Here is a table of points, one per row:
[ 18 -31 -14  19 -16 -17 -29  -9   0  34 -36 -13 -16  17   8   0  18 -35 -12 -15  35  20  24  18 -42 -25  18   4 -10  21 -22 -24 -49 -10  12   0 -51 -29 -50 -36  30 -19 -39   6  -8   0 -10  13]
[  4  12 -40  -7   3 -20 -38  16  -9   0  17  -5 -29 -59 -13 -23 -36  14 -14  15   0  48  27  19 -11  39   8 -53 -16  10 -17   3  23   4  -3   4  28 -38 -12  43 -22  14 -24  18 -15 -14  17  13]
[-12  13  34  14 -39  11  -6  21 -32  34 -24 -24 -25   1  12   1  29 -13  30 -18 -41 -16  30  15   6  14 -27  22 -19   7  -3  -1   0 -12  18  10  11 -29  25 -16 -68 -52 -17  39   0  16 -32 -13]
[-32  40  -2  23  10  -9  -7 -14  22   0  36 -22 -42  47 -12 -35  14  12  13 -14   9  46   0  14   6  13 -43  18  25  22  25  -6  22  13  24  59   6  50 -29 -30   7  13  28  -5 -39  17  14   5]
[  6 -44 -14 -26   7  -3   4  13 -26  14 -15   8  -5   8 -57   6  29  23 -47  20  36  -7  42 -34  23  23  -8 -21  15 -22  36   6   9 -15  12  10  -9  30  44  10   9  -2 -22  37 -15  19 -39 -11]
[ 19  35   7 -29  14 -20  23 -30  -2   6 -85  23  13  36 -29  -1 -12  23  30 -12  -3  20  19  15 -19 -14  35  -8  10  -2 -12  14  -8  10   8  27  20  22  19  15 -11 -26  29 -12  46 -21  37  -5]
[-12   7  52  13  43 -16   8   2  16  56  15 -31  26   2  37  22 -46   4  -2  12 -35 -28   3 -24 -10  21  13  -9  18 -21  36 -39 -15 -26  29  10  -8  -1 -17  47  28   0 -19   7  -8 -12  21  11]
[ -6  -8   7   4 -23  20  24  20  -1 -26  -1   3  11  50  18 -31 -66  24 -24  20   2 -43  25  26 -35  33 -19 -31 -10  -7  22 -26  22 -18 -42 -27 -27 -10 -22 -21   5 -15  33  -6  12  12   0 -14]
[  9   1  48 -57  37 -12  -2 -23 -13 -30  -4 -40 -60 -27  19  19  20  -1  25  27  16 -10  -8  25  20 -12 -40  -7 -17  -4 -19  14   2 -25 -29  42 -21   3  -3 -11  24  24  14 -25   7  34  10  20]
[  7 -20  17  24  -3 -63  18 -11  10 -34 -11  25  -2 -40 -27 -26 -31  16   9   0   6 -36  12  20 -20 -24 -11  37  -1   8   5  25  -3   2  77 -27   5  -6  15   4   2   0  31 -37 -10 -13 -28  23]
[-32   9   0  17 -16  26   2  10  10   1 -20 -24  -3 -21   0  -3  26  22  16  10   3 -18  51 -32 -23 -13  31  12  48  23 -13  31  20   4 -53 -17  13  32   2   0   4  -7 -10 -53   5 -45   3  50]
[-11  39   1  -9  16  21  -8  59  -2 -21 -25   0   2  13   7  -5 -23 -27  17 -18  54  14  -4 -23  27  -5   9 -11  -3 -29  30  29  15  -7  33  -8 -26 -18 -18  11 -36  65 -32  11  18 -27 -28  -6]
[-13  -2  11  48  17 -21  34  10 -67 -20   4  -5  22   5  18  16  24   5 -36  42 -26  48  13  47  34  12  20   9 -10 -25  28   5 -19  17 -13  -9  33 -24 -22  13  17  19  -6  -4  19  -3   6  18]
[ 33  -1  43  13  -4  24 -22  34  26  46  18  14  18 -27  -2 -25  -9  33  10   6  35 -10  -7  51  60   9  13 -13  20 -26  -2 -24  -4  42   1 -13  41  -5 -26  -6  27 -21 -14 -10  22  20   3  -7]
[  8  18 -11  24  -5  39   7 -25  49 -71  14  -5 -17  12  -3   2   3 -26  -5  24 -16 -42  22  -5 -27  -5   0   4   8 -57 -10   0 -15   8  10  12  45  -9 -19   9  36 -14 -20  51  11  -7  -4 -23]
[ 28 -29 -15  -8 -25  18 -24  -4 -30 -18  -6  -5 -10  -8 -11   0  12  -7 -28   2 -35  10 -73 -29 -31 -13   8 -45  62 -21  22 -30 -27  -4  24  30   3 -12 -27 -21 -37 -19  -8 -71  11   4 -29 -16]
[  6 -33 -26 -49   3  27  12   4 -23  -5   6   2  25 -25 -13  -6  -4 -11  67  -1 -36  38  33 -19   6 -36   9  36  14  13  30 -24   2 -12   3 -35 -11 -22 -34 -13  -2 -16   1  20 -28  34  25 -20]
[-21  27 -19   6  15  25   9  -7 -14  42  -7  40   0 -46  17  -5 -23 -47 -46  15  10   0  36 -13  15 -10   3  -5  -9 -22 -26  31 -18   8   1   9 -25  36  -8   1 -20  23  18 -21 -24  24  -6 -66]
[-39  -8   3   1  -7   9 -40 -25 -42   7  -3  41 -16  -2 -27  -7  -4  13  26  -5   7 -19 -10 -38  13 -18  -6  30 -32  44  20 -53 -51   6 -37  13  14 -23 -31   4   0  16   9  22  18 -30 -29 -14]
[-44 -38 -37 -14  -2  38 -11  13  -3  13 -22 -15  40 -12 -14  -7  -6 -32  29  38 -42 -15 -14  23  16  15   9  -1 -35  40  -9   2  19  24  37  29 -16  22  30 -29  27   5 -22   5  21  -7 -24   0]
[ 20   9  34  -6 -13  51  22 -11  -3  10  42  33   3  -6  14  32  -8  20 -15   2  -6  -8  -2  18 -11   4  -8 -43   2  16  44  40  -8  14  15   5 -17 -36   9 -40  30  -9  17  30 -16 -56  35   5]
[ 19   3 -42  32  -6  30 -23 -20 -25  27  23  -8  -1  -2  -8  -9 -14   3 -14  19  27  -3  -3 -25   0  -6  -8  15 -28 -42   7   7   6  17  17  -6 -30  -1  18   9 -43  23   6  15  53  37  57  65]
[ -6  17   3 -15   3 -19  17 -31  14 -51   6  12  38 -25  37  -7  12  -2 -58 -30  11  -9  -1  -9  29  -5  -6  18  33  55 -20 -19  43  12  17   9 -25 -11 -15  20  -7 -44  -4  25  48   3   0  -1]
[  2   9   3  -3 -44 -38  22 -29 -12   5  -2 -71  -3   2  -4  10   8   1  18   6  30 -36 -44 -12  -2  12  73  -8   3  24  -3  35   5  29 -11 -25  14  14 -13   1 -13  18  24  26 -37  12  12 -27]
[-17 -11 -22 -19   3  -9  15 -44  66  32 -22 -27   0 -11 -38  -5  20  16 -36 -16 -31  14 -29  -6  10  -6 -15  13 -36 -31  24 -14  -2  -7 -21 -20 -11 -50 -22 -48 -30   1 -26 -32   6 -26 -12 -17]
[ -4  -2 -16  12 -30  -4  14   8   6   4   2 -48  40   5  -7  69 -12 -28  20 -17  51  31 -11  -7  -6 -16 -79 -12  -8   4 -11  -4   4   4 -15  12  34  -9  20  32  26 -11  34 -30 -10   8  -6  -8]
[ 18  36 -41  -6  18 -44 -31  -4   4   6  47  28  12  29   0  21  63   7  36 -15  -9 -43  36   3  -8  24  11  -6   4  16   3  19   5 -13  18 -27 -15 -16  12  19  13  -3  12 -56  36  -1  -2 -27]
[ 13   2  26 -41 -71 -40   6  12  27 -10  19  38  -1  35  28  14  -9  28 -16  43 -20  19  12 -31  -4 -14 -16  27  -7  19 -48  -4  -6   2  28 -19  17  13   8   0  -5  35 -26 -16  18  -8   6  -5]
[ -2 -47   2 -19 -23   0  40  15  16  14  37  20 -26   8 -10   7  18 -20 -12 -46 -25 -13   1  37 -12 -25  18   1  21 -32 -43 -25  40 -10  -5   1  -9  10 -19  35  -4  24  47  33  26 -31 -12  17]
[ 43   0   1  14  38  -3 -12   9   7  15 -51  12 -48  19   9  17   1 -35  -3   6 -20  -3 -38 -10  -9  17 -51  29  34  31   7   6  42  53 -36 -26   4 -11  17  16  28  28  13   2 -25  18   6   0]
[  2 -20  -1   1  41  38  14 -25   0 -24   8   6  13  24  48   0  -1  56   6 -24   3   5  -2 -31 -12  39  13  -4  -5 -24 -82 -16  -9  17  25  -6   2 -28   6 -13   6   7  31  13 -25  -5 -41   9]
[ 15 -11   3   0  -6  10  49   6  29   8  20   3 -12  -3  33 -98  28 -15  21  -5  24  32 -40  -3 -17  31  -4  31   2  23  24  23 -27 -51 -29  46   8  -7  47  30  28  15  -1 -13  -2  20   9  -4]
[ -7  28 -15  -4  28  12  24  10   4  12   0  44   4 -19  14  37   0 -12 -21 -16  15  -9 -10  25 -11  11  20 -22 -24  17  16 -27  -1 -41  10 -19  70  20 -10 -28 -26  20 -30   5 -12  49   9  59]
[ 25   8   4   4 -21  -1 -47   6  25 -36  -9  -2  30  16   5  22  -1  19 -15 -25  -7 -13  10  20   9 -32  61  28 -20   0  14 -11  13  15 -40  46 -16   2  47  25 -18   2   3 -26 -73   5   9   8]
[-14 -37  15  23  15 -23 -32 -14  13   8  12  36   3  -2  16  12 -21   0  29   1 -14  45 -17 -22  -3 -12   9 -28 -26 -24  21  62  19  -4 -28  -5 -19  47   1  -1 -10 -46 -16  31  21  21 -52  -5]
[ 24  42 -18   9  16 -12  -5   9 -15  -1   1  -8  24  12 -27  -1   6  -1   9  50  19 -13 -61   7  23 -22 -10  15   4  -2 -46  -3  16 -61 -29 -19 -13  22   3  -1  -4 -37   6  13 -47 -50   9   6]
[-32  -6  25 -16  13 -23 -25   8 -21 -28   5 -12  48   7 -28 -22  21 -14   1 -49  -4 -21 -29  20 -25   5 -56 -11  17 -16 -29  24 -40  26 -33 -27  -3  31  13   4  -9  16 -26   8 -30   2  49   2]
[-14  -7  -3  26  12   0  -2  41  -4 -20  13 -24 -57 -12 -12   8 -25 -12 -10 -33 -23  24   6 -26  39 -12  26 -11 -25  12  -1 -25 -28 -12   8 -41 -17  38  58 -35  19 -26   3   2  27   3  17 -34]
There is one direction along which these points spread out most. Take the direction at right angles to it along which they spread out most. Go by this last direction. How far along it is each point below, from 0 to 99? The average is 50, and the first point in the table lies past the average. One standard deviation of the points above along it is 16.
[  6 -33 -26 -49   3  27  12   4 -23  -5   6   2  25 -25 -13  -6  -4 -11  67  -1 -36  38  33 -19   6 -36   9  36  14  13  30 -24   2 -12   3 -35 -11 -22 -34 -13  -2 -16   1  20 -28  34  25 -20] 69
[ 43   0   1  14  38  -3 -12   9   7  15 -51  12 -48  19   9  17   1 -35  -3   6 -20  -3 -38 -10  -9  17 -51  29  34  31   7   6  42  53 -36 -26   4 -11  17  16  28  28  13   2 -25  18   6   0] 64
[  2   9   3  -3 -44 -38  22 -29 -12   5  -2 -71  -3   2  -4  10   8   1  18   6  30 -36 -44 -12  -2  12  73  -8   3  24  -3  35   5  29 -11 -25  14  14 -13   1 -13  18  24  26 -37  12  12 -27] 56
[-14 -37  15  23  15 -23 -32 -14  13   8  12  36   3  -2  16  12 -21   0  29   1 -14  45 -17 -22  -3 -12   9 -28 -26 -24  21  62  19  -4 -28  -5 -19  47   1  -1 -10 -46 -16  31  21  21 -52  -5] 64
[  2 -20  -1   1  41  38  14 -25   0 -24   8   6  13  24  48   0  -1  56   6 -24   3   5  -2 -31 -12  39  13  -4  -5 -24 -82 -16  -9  17  25  -6   2 -28   6 -13   6   7  31  13 -25  -5 -41   9] 24
[ 18 -31 -14  19 -16 -17 -29  -9   0  34 -36 -13 -16  17   8   0  18 -35 -12 -15  35  20  24  18 -42 -25  18   4 -10  21 -22 -24 -49 -10  12   0 -51 -29 -50 -36  30 -19 -39   6  -8   0 -10  13] 67
[ 19   3 -42  32  -6  30 -23 -20 -25  27  23  -8  -1  -2  -8  -9 -14   3 -14  19  27  -3  -3 -25   0  -6  -8  15 -28 -42   7   7   6  17  17  -6 -30  -1  18   9 -43  23   6  15  53  37  57  65] 49
[-13  -2  11  48  17 -21  34  10 -67 -20   4  -5  22   5  18  16  24   5 -36  42 -26  48  13  47  34  12  20   9 -10 -25  28   5 -19  17 -13  -9  33 -24 -22  13  17  19  -6  -4  19  -3   6  18] 35
[-17 -11 -22 -19   3  -9  15 -44  66  32 -22 -27   0 -11 -38  -5  20  16 -36 -16 -31  14 -29  -6  10  -6 -15  13 -36 -31  24 -14  -2  -7 -21 -20 -11 -50 -22 -48 -30   1 -26 -32   6 -26 -12 -17] 66
[ 24  42 -18   9  16 -12  -5   9 -15  -1   1  -8  24  12 -27  -1   6  -1   9  50  19 -13 -61   7  23 -22 -10  15   4  -2 -46  -3  16 -61 -29 -19 -13  22   3  -1  -4 -37   6  13 -47 -50   9   6] 59
[-21  27 -19   6  15  25   9  -7 -14  42  -7  40   0 -46  17  -5 -23 -47 -46  15  10   0  36 -13  15 -10   3  -5  -9 -22 -26  31 -18   8   1   9 -25  36  -8   1 -20  23  18 -21 -24  24  -6 -66] 58
[ -2 -47   2 -19 -23   0  40  15  16  14  37  20 -26   8 -10   7  18 -20 -12 -46 -25 -13   1  37 -12 -25  18   1  21 -32 -43 -25  40 -10  -5   1  -9  10 -19  35  -4  24  47  33  26 -31 -12  17] 27
[-12  13  34  14 -39  11  -6  21 -32  34 -24 -24 -25   1  12   1  29 -13  30 -18 -41 -16  30  15   6  14 -27  22 -19   7  -3  -1   0 -12  18  10  11 -29  25 -16 -68 -52 -17  39   0  16 -32 -13] 68
[-32  -6  25 -16  13 -23 -25   8 -21 -28   5 -12  48   7 -28 -22  21 -14   1 -49  -4 -21 -29  20 -25   5 -56 -11  17 -16 -29  24 -40  26 -33 -27  -3  31  13   4  -9  16 -26   8 -30   2  49   2] 62
